The same turns and mirrors carry the whole set onto itself and the rows of a family onto each other. Which other rows belong to the same family as each row named below? List them in the order they appear above.
These 18 rows form 3 families of 6 rows each.
J_842: [ 0.44 -0.36  2.09  0.88 -1.82 -3.26  1.31 -2.08 -0.67 -2.86]
J_290: [ 1.57  1.26  2.89  0.70 -1.17 -2.27  1.51 -1.60 -1.45 -2.69]
J_729: [ 0.78  1.48  1.20  3.73 -0.16 -1.44  1.89 -0.14 -1.67 -2.06]
J_791: [-1.50 -0.74  0.96 -3.63 -0.55  0.38  1.01  0.91  3.15 -1.54]
J_274: [-2.40  0.36  0.27 -2.62  1.73  0.06  0.14 -0.22  1.27 -3.59]
J_241: [-1.05 -1.63 -0.01 -3.12  0.75  1.06 -1.82  0.96  2.07  1.71]
J_4: [ 1.85 -0.16  0.86  2.87 -1.58 -0.79 -0.67  0.36 -1.58  2.91]
J_804: [-1.20  1.30 -2.22 -3.66 -0.33 -0.06 -1.98  0.74  0.72 -0.93]
J_952: [ 2.49  1.46  1.08 -0.44  1.59 -2.51 -0.10 -1.51  1.59 -2.78]
J_995: [ 0.24 -0.26 -0.92  2.06 -0.10 -0.03  1.01  2.65 -1.51  3.67]
J_55: [-3.06 -1.43 -0.54  0.87 -1.87  1.74 -0.01  2.14 -0.80  1.95]
J_908: [ 0.83  1.11 -1.49  1.86 -0.48  0.93  0.48  2.96 -0.10  2.88]
J_547: [ 1.99  3.05  0.85  0.45  2.74 -1.00  0.04 -0.33 -2.24 -1.47]
J_361: [ 1.90  2.06  0.31  0.28  2.04 -2.96  0.77 -0.93 -2.36 -2.13]
J_303: [-1.65 -0.20 -2.25 -3.97  0.35 -0.71 -0.63  1.24  1.43 -0.49]
J_451: [-1.29 -2.66  2.85  1.41 -0.41  0.51  0.81  0.39 -2.02  2.62]
J_561: [-0.54 -1.42  2.42  1.20 -1.30  1.60  1.31  1.70 -1.40  3.23]
J_606: [-1.94 -2.18  1.04 -2.11  0.24 -0.22  1.63  0.67  3.77 -1.12]

Which other rows belong to the same family as J_241? J_729, J_274, J_4, J_952, J_55
Which other rows belong to the same family as J_290? J_791, J_995, J_361, J_303, J_561

The same turns and mirrors carry the whole set onto itself and the rows of a family onto each other. Which other rows belong to the same family as each row named below? List them in the order they appear above.
These 15 rows form 3 families of 5 rows each.
J_528: [ 2.22  0.37 -2.13  1.95 -0.92  2.51  3.77 -0.91 -3.07  2.41]
J_295: [ 0.77  0.79 -0.99  2.69 -2.23  2.88 -2.27 -1.52 -5.02  1.33]
J_753: [-0.50  1.69  1.25 -0.22  1.37 -0.29 -1.66  0.15 -0.14 -2.70]
J_877: [-0.83  2.05 -0.23  1.03 -0.75  1.13 -4.78 -1.82 -1.94  0.33]
J_843: [ 0.66  0.11  0.10 -1.46  0.20 -1.30 -0.49  1.54  1.09 -2.00]
J_191: [ 0.35  0.66 -2.36  2.57 -0.79  3.97 -1.24 -3.06 -2.27  2.40]
J_407: [ 0.70  0.81 -1.04 -0.70 -1.49 -0.74 -4.15 -0.63 -2.93 -0.04]
J_876: [ 1.20 -0.40 -2.17  2.32  0.90  3.75  3.32 -2.00 -0.67  0.75]
J_796: [ 0.80  0.04  0.29  0.64  2.48  1.14  2.79  0.28  1.20 -2.24]
J_448: [-0.38  0.25 -0.35 -0.01 -2.30  0.18 -4.08  0.05 -2.49 -1.46]
J_489: [ 2.47  0.22 -0.09  0.89  1.44  0.84  3.49  0.88  1.19  0.91]
J_208: [ 2.61  0.88 -0.87  3.28 -0.27  3.57  2.67 -1.54 -2.40  2.68]
J_155: [ 0.99  0.35 -2.54  1.12 -2.36  2.13 -1.41 -1.99 -4.93  2.84]
J_9: [ 2.11  1.38 -0.22 -1.14  0.74 -2.14 -0.95  1.39  0.03 -1.74]
J_524: [ 3.02  1.08 -0.93  0.77  0.98  0.04  4.15  1.18 -0.26 -0.48]

Which other rows belong to the same family as J_877? J_753, J_191, J_876, J_796
Which other rows belong to the same family as J_528? J_407, J_155, J_9, J_524

The same turns and mirrors carry the whole set onto itself and the rows of a family onto each other. Which other rows belong to the same family as each row named below? List them in the order they appear above.
These 16 rows form 4 families of 4 rows each.
J_806: [ 0.43 -2.39  0.43 -1.05 -0.40 -3.00 -0.35  0.71  1.73 -0.18  3.19 -3.95
  2.35 -2.18 -2.61  3.36 -1.19 -0.64  3.38 -0.24  1.98  2.47 -1.45 -0.81
 -0.16  0.34 -2.74  0.82  4.87  0.34  2.20  2.35 -0.68 -1.13 -2.65  0.93]
J_889: [ 3.11 -1.67 -0.25 -0.30 -1.95  2.26 -2.77 -3.58 -1.12  0.62  1.40  0.16
 -5.13  0.85  1.28  1.82 -1.65  1.49  0.16  3.44  6.45 -0.84  1.72 -0.41
  0.08  2.31 -2.20  1.22 -2.45 -2.46 -0.28  1.43 -0.10 -0.15 -1.02 -1.22]
J_588: [ 2.36 -3.24 -0.33  0.83 -3.36  2.54 -1.13 -3.44 -1.70  0.19  2.27  0.39
 -4.09  0.78  1.96  2.80 -2.12  0.58  0.58  3.33  6.00 -1.07  1.29 -1.03
  0.49  1.89 -3.01  2.01 -3.26 -2.68 -1.53  0.82  1.06  0.21 -1.18 -1.55]
J_111: [ 3.04 -2.19 -0.33  0.32 -2.13  2.84 -3.25 -4.48 -2.47  0.74  2.23  0.30
 -5.08  0.57  1.05  1.52 -2.71 -0.91  1.42  3.46  6.26 -1.63  0.72 -0.55
 -0.56  1.22 -1.40  1.85 -2.31 -1.98 -0.61  2.17  0.06  0.66 -1.51 -1.80]
J_130: [ 2.34 -3.63  0.50  1.01 -5.15  2.15 -3.97 -4.77  0.71 -0.08  3.79 -1.39
 -6.09 -4.34  0.07  1.94  2.40 -1.16  1.15  0.01  4.13  0.18  2.14 -0.61
 -2.77 -1.01 -2.36  5.32 -0.55  0.74  3.76 -0.60 -1.55  0.38 -0.72 -3.04]
J_360: [-0.17 -5.24 -2.70  1.59 -0.61 -1.20  1.54 -0.10 -2.50  1.14  1.23 -2.17
  1.53 -1.03  0.09  2.67  0.09 -0.32  5.11  0.62  0.03  0.49  0.81  1.86
  0.75  0.34 -2.41 -1.55  3.54  2.80  1.03 -0.10  1.82  0.59 -0.96 -3.54]
J_192: [ 2.76 -3.13 -0.73  0.31 -6.55  0.90 -3.26 -4.90  0.07 -0.46  4.44 -0.36
 -4.55 -4.91  0.08  3.64  2.19 -0.12  1.17  0.11  3.21 -0.24  2.45 -1.24
 -3.00 -1.22 -1.47  5.15  0.81 -0.25  3.89 -0.79 -2.34  0.03 -0.64 -1.66]
J_683: [-0.58 -2.55  0.50  0.63  0.14 -3.76 -1.45  0.92  1.87 -1.46  3.01 -3.02
  1.41 -3.26 -1.41  3.04 -0.12 -1.24  3.92 -0.78  2.48  1.10 -1.39 -0.53
 -0.20  0.88 -1.68  1.30  5.37 -0.94  1.15  2.45 -1.67 -2.28 -3.32  0.97]
J_905: [-0.12 -2.78  0.96 -0.41  0.38 -3.01 -0.99  0.10  1.23 -0.95  2.30 -2.99
  2.09 -3.28 -3.61  2.52 -0.64 -1.04  3.18 -1.50  2.74  1.74 -0.46  0.66
 -0.90 -0.31 -2.73  1.56  5.58 -0.49  1.40  2.29 -1.04 -1.27 -3.74  0.48]
J_108: [ 0.61 -2.49  1.26 -0.27 -0.05 -4.54 -2.39 -0.25  2.78 -0.03  2.70 -4.25
  1.22 -3.01 -1.68  3.18  0.49 -1.47  3.48 -0.76  1.84  1.86 -0.18 -0.73
  0.51 -0.32 -2.45  1.88  5.16 -1.01  2.34  2.20  0.03 -2.11 -3.09  0.82]
J_890: [-0.24 -4.82 -2.70  1.27  0.87 -1.35  0.96 -1.04 -1.75  0.42  0.44 -2.87
 -0.25 -0.37  0.24  2.01  0.11 -0.69  5.57  0.71  0.30  1.24  2.01  1.43
  1.42  1.85 -2.26 -1.28  2.56  2.16 -0.25 -1.26  2.31 -0.07 -1.61 -4.85]
J_760: [ 2.78 -3.37  0.11  0.70 -5.71  2.39 -3.25 -4.06 -0.43 -1.12  3.35 -0.19
 -4.50 -5.14  0.61  2.43  4.14 -0.20  2.10 -1.19  3.17 -1.33  2.72 -1.39
 -1.85 -0.99 -2.05  4.80 -0.39 -0.27  4.26  0.42 -1.75  0.31 -1.10 -1.99]
J_365: [ 2.40 -4.04  0.30  0.70 -5.57  1.30 -2.68 -5.14 -0.05 -0.43  3.68  0.37
 -5.02 -4.99 -0.66  2.20  1.98 -1.96  2.71 -0.36  4.41 -1.05  2.36 -1.51
 -2.80 -1.24 -2.44  4.59 -0.96  0.22  4.76  1.00 -1.85  0.48 -0.73 -1.71]
J_674: [-0.57 -6.49 -2.46  1.04 -0.16 -1.13  0.31 -1.13 -0.86  0.97  1.56 -2.02
 -0.05 -0.24  0.53  1.59 -0.19  0.40  5.55  0.76  0.47  0.00  2.14  1.35
  0.61  1.88 -2.35 -1.74  3.96  3.72  1.20 -0.59  2.81 -0.78 -1.51 -4.35]
J_993: [ 0.15 -5.64 -2.19  0.64  0.84 -1.14  1.26 -0.18 -2.52  1.19  0.83 -1.46
 -0.01 -0.46 -0.61  1.87 -0.89 -0.33  4.79 -0.37  0.77  0.31  1.54  1.90
  1.23  0.48 -1.89 -0.32  3.84  3.79  1.00  0.24  3.47 -0.92 -1.33 -4.15]
J_703: [ 2.09 -2.49  0.22  1.49 -2.21  1.80 -3.53 -3.34 -1.88  1.39  1.93 -0.45
 -5.34 -0.40  1.05  2.04 -1.11 -0.15  0.27  2.48  6.24 -1.16  0.72 -0.36
 -0.17  1.39 -1.92  2.67 -4.35 -2.34 -1.53  1.62  0.35  0.09 -1.18 -1.20]

Which other rows belong to the same family as J_760? J_889, J_683, J_674
Which other rows belong to the same family as J_192? J_588, J_108, J_890

